Here is a table of points, one per row:
[-0.57 -0.34 -1.83 -0.86 -0.41  0.08 -0.52  0.82 -0.32 -0.61 -0.13  0.35  0.34 -1.84 -0.49  0.33  0.55  2.65 -1.28 -0.83  0.8   0.66  0.53 -0.04]
[ 3.03  0.19 -0.69  0.95 -0.58  0.22  1.57  1.78 -0.75  1.76 -0.5  -0.09 -1.17 -0.12 -0.86 -0.42 -1.23 -0.89  0.95 -0.2   0.82 -1.85 -0.27  0.38]
[-1.15 -0.56 -0.52 -1.53 -0.79  0.19 -0.51  0.   -0.25  0.89  0.94  0.68 -0.14 -0.38  1.92 -0.25  0.21 -0.02  1.97 -0.37  0.84 -1.28  1.2   1.7 ]
[-0.28 -0.07 -0.56 -0.01 -1.45  1.16  0.01 -0.1   0.87  0.01 -0.78 -0.36 -0.63 -0.48 -0.68  0.41  1.04 -0.96 -1.38 -1.33  0.6  -1.03 -1.13  0.74]
[-0.04 -0.56  2.28 -0.61 -0.75  0.48  0.15  0.11  1.04 -0.43 -0.4  -0.76  0.56  0.11  1.03  1.71  0.22 -0.15  0.6   0.45  2.46  0.74  1.06 -0.58]
[ 0.03 -0.94  0.49 -0.66 -0.07  0.86  0.47  0.76 -0.13 -0.06  0.34  0.53  5.87 -0.22 -1.59  0.23 -0.39 -0.23  0.24  0.24 -0.26 -0.02 -0.17 -1.14]
[-0.06 -0.53 -0.07 -0.46 -0.93  1.8  -0.44  0.51 -1.77 -2.04  0.61 -1.32  0.5   0.07  0.74 -1.    0.85  0.25  0.28  1.7  -0.24 -1.61 -1.59 -0.19]
[-0.6   0.78  0.26  0.38 -0.49 -1.01  0.46  1.29 -0.2   1.42 -0.3  -0.25  0.13  1.19  0.02 -0.84  3.2   0.46 -0.04 -0.09 -1.3   0.18  0.83  0.28]
[ 0.1  -0.12  0.43 -0.92 -0.41  0.22  0.15 -1.01  0.77 -1.02 -1.68 -0.86 -1.28 -0.14 -0.92  0.63 -1.04 -0.43 -0.26  0.03 -0.3  -1.48 -0.8  -0.57]
[ 0.42 -1.81 -1.86  0.38  0.68 -0.25 -0.53  0.58 -0.03 -1.39  0.16  2.8  -0.33  0.79 -1.06  0.25 -0.55 -1.28  0.56  0.22 -0.65  1.09 -0.23 -0.81]
[ 0.82  1.35 -0.23 -1.55  0.06  0.8  -0.25 -2.5   1.01 -1.36 -1.4   1.26  0.22  0.62  0.02 -0.59  0.11 -0.27  1.22 -0.06 -0.84  0.04  0.71  0.79]
[ 0.41  0.87  0.14 -0.38  0.54  1.93 -1.23  1.97  0.07  1.9   0.26  0.81  0.27 -0.7  -1.11  1.68 -0.37 -1.3   0.1   1.02 -0.9   0.89  0.1   1.61]
[-0.12 -0.96  0.96  0.1  -0.24 -1.54  0.1   0.03 -0.21 -0.62 -1.01  0.33  0.05 -2.64  0.42 -0.1   1.03 -0.12  0.52  0.23 -0.75 -0.78 -0.03  0.79]
[ 0.92  1.04 -0.7  -0.27  0.93  0.69 -1.14  1.58  0.6  -0.45  0.74 -0.42 -1.01 -0.2   0.6   0.79  0.95  0.97  0.75  2.48  0.11  0.3  -1.7  -1.3 ]
[ 1.69 -0.61  0.13  2.16 -0.4  -0.48 -0.01 -0.92  1.02 -0.09 -0.28 -1.64  1.18 -2.76  0.93 -0.9  -0.25 -0.44 -0.26  0.48  0.68  1.06 -0.22  1.73]
[ 0.53  1.5  -1.   -0.69 -0.26 -3.31 -1.78 -0.18  0.33  0.12  0.91 -0.52  1.12 -0.75 -0.19  0.52 -0.74 -0.31  0.62 -0.62  0.04 -1.91  0.49 -0.49]
[-0.16  1.01 -1.33  0.54  0.9   0.84 -0.92 -1.5   1.48  0.34  0.19  0.09  0.72  0.21  2.01 -0.47 -1.86  0.34 -2.09  1.03  0.96 -0.28  0.34 -0.37]
[ 1.05  0.59 -0.36 -1.18  0.9  -0.31  3.31 -0.71  1.79  0.17 -0.08 -0.99  0.43  0.72 -0.29 -1.78  0.84  0.45  0.56  1.51 -0.41  0.55  0.39 -0.72]
[ 0.66  0.45  0.56 -0.99  0.24  0.35  0.4   0.35  0.27 -1.31  0.76 -0.16 -0.9  -0.59 -1.33  2.26  0.88  0.97 -0.64  0.24  0.37 -0.07  2.75  0.49]
[-0.53  1.27  0.01 -0.24  1.98 -0.75  0.11  1.54 -0.2  -0.44 -0.62  0.35  0.16  0.64 -0.67 -1.49  0.99 -0.27 -1.07 -0.94  4.08  0.87 -0.65 -0.15]
[-0.01  0.45  1.22  0.62  1.13 -2.25 -0.41 -0.92 -1.02  0.51 -0.07  0.94 -0.08  0.24 -0.45 -0.12 -0.25  1.81  0.16  1.62  0.07 -1.23 -1.06  0.4 ]
[ 0.35 -1.9  -0.24 -0.46  0.22 -0.9  -1.    0.74  1.14 -0.32  0.46 -0.38 -0.31  1.2  -1.28 -1.04 -0.49  1.23  0.8  -0.83  0.02  1.8  -0.23  2.45]
[-0.76  0.9  -0.63  1.04  0.75  0.83 -0.55  0.22 -0.48  0.23 -4.54 -0.34  0.54 -0.4  -0.16  1.14 -0.01  1.52  1.95 -0.95 -0.17  0.74  0.3  -0.67]
[ 0.34 -1.32 -1.08 -0.32  0.37 -0.84 -0.14 -0.29  0.18  0.07 -0.15 -1.99  0.07  0.63 -0.84  1.19 -1.22 -0.82  0.78  0.52  0.33  1.42  0.84  0.52]
[ 0.1   0.16 -0.08  1.18  0.31  1.36 -0.6  -0.11 -0.71  0.56 -0.41 -0.2   0.29  1.74  0.66 -1.31 -0.23 -0.11  0.16  0.34  0.35 -1.09  3.61  0.2 ]
[-2.21  0.53  0.31  0.46 -0.53  0.41  0.11  0.39  0.81  0.15  0.78  0.65 -0.15 -0.39 -0.29 -1.21 -0.99  0.61 -1.07 -1.16 -0.82 -0.32 -0.55  0.04]
[-1.04 -0.43  0.18 -0.85 -0.22  0.01  0.17  1.34  0.81  0.72 -1.54 -0.66  0.49  1.22  1.45 -0.21 -1.17  0.4   0.86 -0.01 -0.8  -0.26 -1.17  0.96]
[-1.9  -0.32  0.36  0.43  2.23  0.74  1.05 -0.74  0.79  0.04  0.72 -0.92 -0.44 -0.87 -2.29 -0.4  -0.25 -1.04  0.63 -1.14 -0.33 -1.78  0.21 -0.8 ]
[ 0.8   0.52  0.41  0.96 -1.01  1.02 -2.01 -0.82  2.47  1.29  0.6   0.54 -0.51 -0.63 -0.96 -1.2   1.16 -0.12  0.35  0.35 -0.62  0.51  0.12 -0.99]
[ 0.1   0.43 -1.45 -2.73  0.53  0.37  0.93 -0.78 -1.4   0.45 -0.23 -0.01 -0.36 -1.01  0.95 -0.64  0.51 -2.39 -0.4  -0.44 -0.29  0.94 -0.36  0.2 ]
[ 0.06  0.17  0.81 -0.95  0.1  -0.89 -0.25  0.83  1.55 -0.06 -0.74  2.14  0.27  0.94  1.09  0.55 -0.61 -1.17 -0.92  0.24  0.02 -1.32  0.18  0.39]
[-2.15 -1.06 -1.32  0.92 -1.36 -0.71  1.13  0.62 -0.3   0.31 -0.02  0.62 -1.17 -0.82  0.2  -0.48 -1.3  -0.21  0.76  2.02  0.82  0.74  1.47 -1.87]
[-0.69 -0.47 -1.84  2.03  0.48  0.17  0.84 -1.25  1.33  0.14  1.31 -0.01  0.73  1.48  1.21  2.31  1.99 -0.51  1.3  -0.64  1.01 -0.97 -1.17  0.87]
[ 0.27  0.28  0.23  0.35  1.    0.2  -0.38 -1.26 -1.37  0.1   0.98  0.34  0.22 -0.89  0.94 -0.54  0.95  0.55  0.75 -0.35 -1.22  0.83  0.4   0.1 ]
[-0.36  0.58  0.73 -0.34 -2.45 -0.93  0.52  0.08  0.58  1.07  0.6  -1.22 -0.06  0.79  0.78  0.6   0.03 -0.32 -1.06 -0.89 -1.09  1.42 -0.6  -1.72]
[-0.87  0.36  0.48  0.88 -1.7   0.21  0.52 -0.96 -1.47 -1.4  -0.16  0.3   0.18  1.14 -1.6   0.65 -0.66 -0.04 -1.24  1.56  0.28  0.7  -0.09  2.14]
[ 1.07 -3.13  2.18  0.49  0.91  0.31  0.31  0.23 -0.17 -0.52 -0.3   1.37 -0.58 -0.32  1.65 -0.12  0.67 -0.37 -0.79 -1.02 -0.03  0.08  0.09 -1.04]
[-0.17 -0.48  1.73 -1.53 -0.05  1.22 -1.29 -1.77 -0.86  1.83  0.56 -0.26 -0.44  0.07 -0.59 -0.81 -0.48  0.26  1.03  0.07  2.02  0.45 -0.98 -0.42]
[ 0.79 -0.6  -0.68 -0.09  0.45 -0.48  0.09 -1.79 -1.85  2.16 -0.48  0.43  0.05  0.87 -0.26  1.72  0.52  0.14 -1.6  -0.06 -0.16  0.29 -0.42 -0.71]
[ 1.94  0.42 -0.42  0.42 -0.41  0.16 -1.19  0.3  -0.92 -1.36  0.33 -1.53  0.3   1.49  0.56 -0.59 -0.34 -0.13 -0.21 -2.27 -0.33 -0.49  0.9  -1.1 ]
[-1.38  1.33  1.27  1.15  1.74 -0.63 -1.06  0.74 -0.8  -1.15  0.12 -1.06 -0.02 -0.36  0.52  0.41 -0.14 -2.93  0.14  0.09 -0.56  1.4   0.25  0.28]
[-0.22 -1.61 -0.28 -0.9   2.47  0.42  0.07  0.42  0.23  1.1   0.05 -1.88 -0.17 -0.19  0.54  0.54 -0.48  0.99 -2.15  0.38 -1.19 -1.08  0.35  0.66]
[ 0.55  1.75  0.88  0.35  0.38  0.75  2.51  0.22 -0.47 -0.55  1.66  1.03 -0.2  -0.59  1.18  1.07 -2.18  1.49  0.7  -1.72 -0.39  0.88 -0.54  0.38]
Along one direction, these points spread out more than along any other. How far along it is each point below, from 0 to 99? 50 is the average, and the first point above lies past it. One standard deviation of the points above along it is 16.
[-1.9  -0.32  0.36  0.43  2.23  0.74  1.05 -0.74  0.79  0.04  0.72 -0.92 -0.44 -0.87 -2.29 -0.4  -0.25 -1.04  0.63 -1.14 -0.33 -1.78  0.21 -0.8 ] 45
[ 0.79 -0.6  -0.68 -0.09  0.45 -0.48  0.09 -1.79 -1.85  2.16 -0.48  0.43  0.05  0.87 -0.26  1.72  0.52  0.14 -1.6  -0.06 -0.16  0.29 -0.42 -0.71] 46
[-1.04 -0.43  0.18 -0.85 -0.22  0.01  0.17  1.34  0.81  0.72 -1.54 -0.66  0.49  1.22  1.45 -0.21 -1.17  0.4   0.86 -0.01 -0.8  -0.26 -1.17  0.96] 48
[ 0.53  1.5  -1.   -0.69 -0.26 -3.31 -1.78 -0.18  0.33  0.12  0.91 -0.52  1.12 -0.75 -0.19  0.52 -0.74 -0.31  0.62 -0.62  0.04 -1.91  0.49 -0.49] 34
[ 0.41  0.87  0.14 -0.38  0.54  1.93 -1.23  1.97  0.07  1.9   0.26  0.81  0.27 -0.7  -1.11  1.68 -0.37 -1.3   0.1   1.02 -0.9   0.89  0.1   1.61] 79
[ 0.1   0.16 -0.08  1.18  0.31  1.36 -0.6  -0.11 -0.71  0.56 -0.41 -0.2   0.29  1.74  0.66 -1.31 -0.23 -0.11  0.16  0.34  0.35 -1.09  3.61  0.2 ] 38
[-0.87  0.36  0.48  0.88 -1.7   0.21  0.52 -0.96 -1.47 -1.4  -0.16  0.3   0.18  1.14 -1.6   0.65 -0.66 -0.04 -1.24  1.56  0.28  0.7  -0.09  2.14] 76
[ 0.92  1.04 -0.7  -0.27  0.93  0.69 -1.14  1.58  0.6  -0.45  0.74 -0.42 -1.01 -0.2   0.6   0.79  0.95  0.97  0.75  2.48  0.11  0.3  -1.7  -1.3 ] 49
[-0.57 -0.34 -1.83 -0.86 -0.41  0.08 -0.52  0.82 -0.32 -0.61 -0.13  0.35  0.34 -1.84 -0.49  0.33  0.55  2.65 -1.28 -0.83  0.8   0.66  0.53 -0.04] 70
[-0.53  1.27  0.01 -0.24  1.98 -0.75  0.11  1.54 -0.2  -0.44 -0.62  0.35  0.16  0.64 -0.67 -1.49  0.99 -0.27 -1.07 -0.94  4.08  0.87 -0.65 -0.15] 66
[-2.21  0.53  0.31  0.46 -0.53  0.41  0.11  0.39  0.81  0.15  0.78  0.65 -0.15 -0.39 -0.29 -1.21 -0.99  0.61 -1.07 -1.16 -0.82 -0.32 -0.55  0.04] 45
[ 0.27  0.28  0.23  0.35  1.    0.2  -0.38 -1.26 -1.37  0.1   0.98  0.34  0.22 -0.89  0.94 -0.54  0.95  0.55  0.75 -0.35 -1.22  0.83  0.4   0.1 ] 41
[ 0.35 -1.9  -0.24 -0.46  0.22 -0.9  -1.    0.74  1.14 -0.32  0.46 -0.38 -0.31  1.2  -1.28 -1.04 -0.49  1.23  0.8  -0.83  0.02  1.8  -0.23  2.45] 70
